[[ 40  23 -35 -34  28   2 -30   1 -28  37   0  10]
 [ 18  10  21  12  23 -14  18 -29  14  14 -32  -9]
 [ -3  -3  32  23  14   0  23 -10  25  -3 -12  11]
 [-25 -19 -24  -4 -36  22 -15  42 -13 -22  57  16]
 [ 46  26 -30 -31  36  -5 -26 -10 -24  41  -6  14]
 [ 32  11 -25 -12  22 -14 -16 -15 -14  27   5  19]]
->
[[  0  10  40  23 -35 -34  28   2 -30   1 -28  37]
 [-32  -9  18  10  21  12  23 -14  18 -29  14  14]
 [-12  11  -3  -3  32  23  14   0  23 -10  25  -3]
 [ 57  16 -25 -19 -24  -4 -36  22 -15  42 -13 -22]
 [ -6  14  46  26 -30 -31  36  -5 -26 -10 -24  41]
 [  5  19  32  11 -25 -12  22 -14 -16 -15 -14  27]]

[[-30 -13 -43  43 -17  19 -16 -23  33  38 -40  23  41]
 [-41  30  18  40   5 -20   4  12 -10  25  13  21  40]
 [-34 -12 -33  27 -17  25 -11 -16  40  22 -34  25  26]
 [-44  -3 -25  26  -1  19 -10   2  33  27 -10  26  17]]
->
[[ 23  41 -30 -13 -43  43 -17  19 -16 -23  33  38 -40]
 [ 21  40 -41  30  18  40   5 -20   4  12 -10  25  13]
 [ 25  26 -34 -12 -33  27 -17  25 -11 -16  40  22 -34]
 [ 26  17 -44  -3 -25  26  -1  19 -10   2  33  27 -10]]

[[-11   9 -30]
 [  9 -35  -3]
 [-39  51  -3]
 [-29  40  -3]
 [-27  25 -39]
 [-38  52 -28]
 [-25  23   6]
 [-26  47 -27]]
->
[[  9 -30 -11]
 [-35  -3   9]
 [ 51  -3 -39]
 [ 40  -3 -29]
 [ 25 -39 -27]
 [ 52 -28 -38]
 [ 23   6 -25]
 [ 47 -27 -26]]

[[-33  30  18  54   1 -17  -6  -4  -9  43  10  23  54]
 [ 34  18  41 -41  29 -20  30  26 -37 -28  29 -20 -38]
 [ 34   1  50 -51  47 -13  47  48 -48 -49  40  -1 -51]
 [-40 -16 -31  38   0  16  -3 -10  28  36 -36  28  35]]
->
[[ 23  54 -33  30  18  54   1 -17  -6  -4  -9  43  10]
 [-20 -38  34  18  41 -41  29 -20  30  26 -37 -28  29]
 [ -1 -51  34   1  50 -51  47 -13  47  48 -48 -49  40]
 [ 28  35 -40 -16 -31  38   0  16  -3 -10  28  36 -36]]

[[-18 -57  15  -1 -20  27 -10  10 -32]
 [ 18  -2  -7   3  -4   0   1  -4  -7]
 [  2   8   9   7  23   9  13  17  24]
 [ -3 -16  -7  -3 -13  -1 -10 -11 -32]]
->
[[ 10 -32 -18 -57  15  -1 -20  27 -10]
 [ -4  -7  18  -2  -7   3  -4   0   1]
 [ 17  24   2   8   9   7  23   9  13]
 [-11 -32  -3 -16  -7  -3 -13  -1 -10]]

[[-16  21   3 -13  20  15  18   8  39 -25  25 -11]
 [ 51  19 -13 -26  36  28  26   7  35  32   2  45]
 [ 27  -5   1  37  -8 -26 -24  -9 -39  33 -18  21]]
->
[[ 25 -11 -16  21   3 -13  20  15  18   8  39 -25]
 [  2  45  51  19 -13 -26  36  28  26   7  35  32]
 [-18  21  27  -5   1  37  -8 -26 -24  -9 -39  33]]
---
[[ 42  20  11]
 [-10  42  29]
 [ -9 -26 -42]
 [ -9  43  16]
 [  1 -46   3]]
->
[[  1 -46   3]
 [ -9  43  16]
 [ -9 -26 -42]
 [-10  42  29]
 [ 42  20  11]]

[[  1   6   9  44   6 -10  -8 -21  25]
 [ 19   4 -37 -17 -33   8  -1  -6  10]
 [  9   8 -26 -11 -13  12  16  30 -36]
 [ 10  31  -6   2 -52   6  -7  -3  12]
 [ 37  -6  14  -4  29  14  -9 -13  19]
 [-14   6  34   0   2 -25 -20 -11  27]
 [-38 -24  -6 -11  32  17  17  -1  -8]
 [ 11  14  48  -8   2 -14   7 -24  -9]]
->
[[ 11  14  48  -8   2 -14   7 -24  -9]
 [-38 -24  -6 -11  32  17  17  -1  -8]
 [-14   6  34   0   2 -25 -20 -11  27]
 [ 37  -6  14  -4  29  14  -9 -13  19]
 [ 10  31  -6   2 -52   6  -7  -3  12]
 [  9   8 -26 -11 -13  12  16  30 -36]
 [ 19   4 -37 -17 -33   8  -1  -6  10]
 [  1   6   9  44   6 -10  -8 -21  25]]

[[-35 -21 -21  39  11   8 -11   5 -24 -30 -11 -34 -25  46 -23]
 [-28 -11  15  40  -2  18   7  -1 -23 -22  13 -29 -19  43   4]]
->
[[-28 -11  15  40  -2  18   7  -1 -23 -22  13 -29 -19  43   4]
 [-35 -21 -21  39  11   8 -11   5 -24 -30 -11 -34 -25  46 -23]]

[[ -4  -8  48  -5   1 -11]
 [ 16  -1  -1  -5  -7  15]
 [-12 -21   3   5  11 -29]
 [ 21  12  -5   0  -4 -14]
 [-14 -30 -17 -13  -1  -2]
 [  4   6   5   6  -3 -22]]
->
[[  4   6   5   6  -3 -22]
 [-14 -30 -17 -13  -1  -2]
 [ 21  12  -5   0  -4 -14]
 [-12 -21   3   5  11 -29]
 [ 16  -1  -1  -5  -7  15]
 [ -4  -8  48  -5   1 -11]]

[[-42  -6 -27  20 -21]
 [-26  -7  -2   1 -42]
 [ -9   8  15   3 -56]
 [ 17  26  10  35 -23]
 [  2  21   9  -9 -55]
 [ 33  30 -13  35  13]]
->
[[ 33  30 -13  35  13]
 [  2  21   9  -9 -55]
 [ 17  26  10  35 -23]
 [ -9   8  15   3 -56]
 [-26  -7  -2   1 -42]
 [-42  -6 -27  20 -21]]

[[ 23   6  -9   9  -3  23   7   3  -8]
 [  7  -7 -11  26  47  -1  11  11  -8]
 [ -7  12 -13 -12  13  -8   0   1  -9]
 [ -6  10   6  -4  23  11   5   9 -11]
 [ -1 -13  -9   2  -5  -7  -5   2   2]
 [ -1  -7   4   3   9  10  -7  -6   4]
 [  2   7   2  20  18  23  -6   2  -3]
 [-10  -8  -8  14  -2 -19   1   0   3]
 [ 10  -7  -7  18  19  13  -8   5  -4]
 [ 18   3   0  10   9   8 -21  -4 -19]]
->
[[ 18   3   0  10   9   8 -21  -4 -19]
 [ 10  -7  -7  18  19  13  -8   5  -4]
 [-10  -8  -8  14  -2 -19   1   0   3]
 [  2   7   2  20  18  23  -6   2  -3]
 [ -1  -7   4   3   9  10  -7  -6   4]
 [ -1 -13  -9   2  -5  -7  -5   2   2]
 [ -6  10   6  -4  23  11   5   9 -11]
 [ -7  12 -13 -12  13  -8   0   1  -9]
 [  7  -7 -11  26  47  -1  11  11  -8]
 [ 23   6  -9   9  -3  23   7   3  -8]]
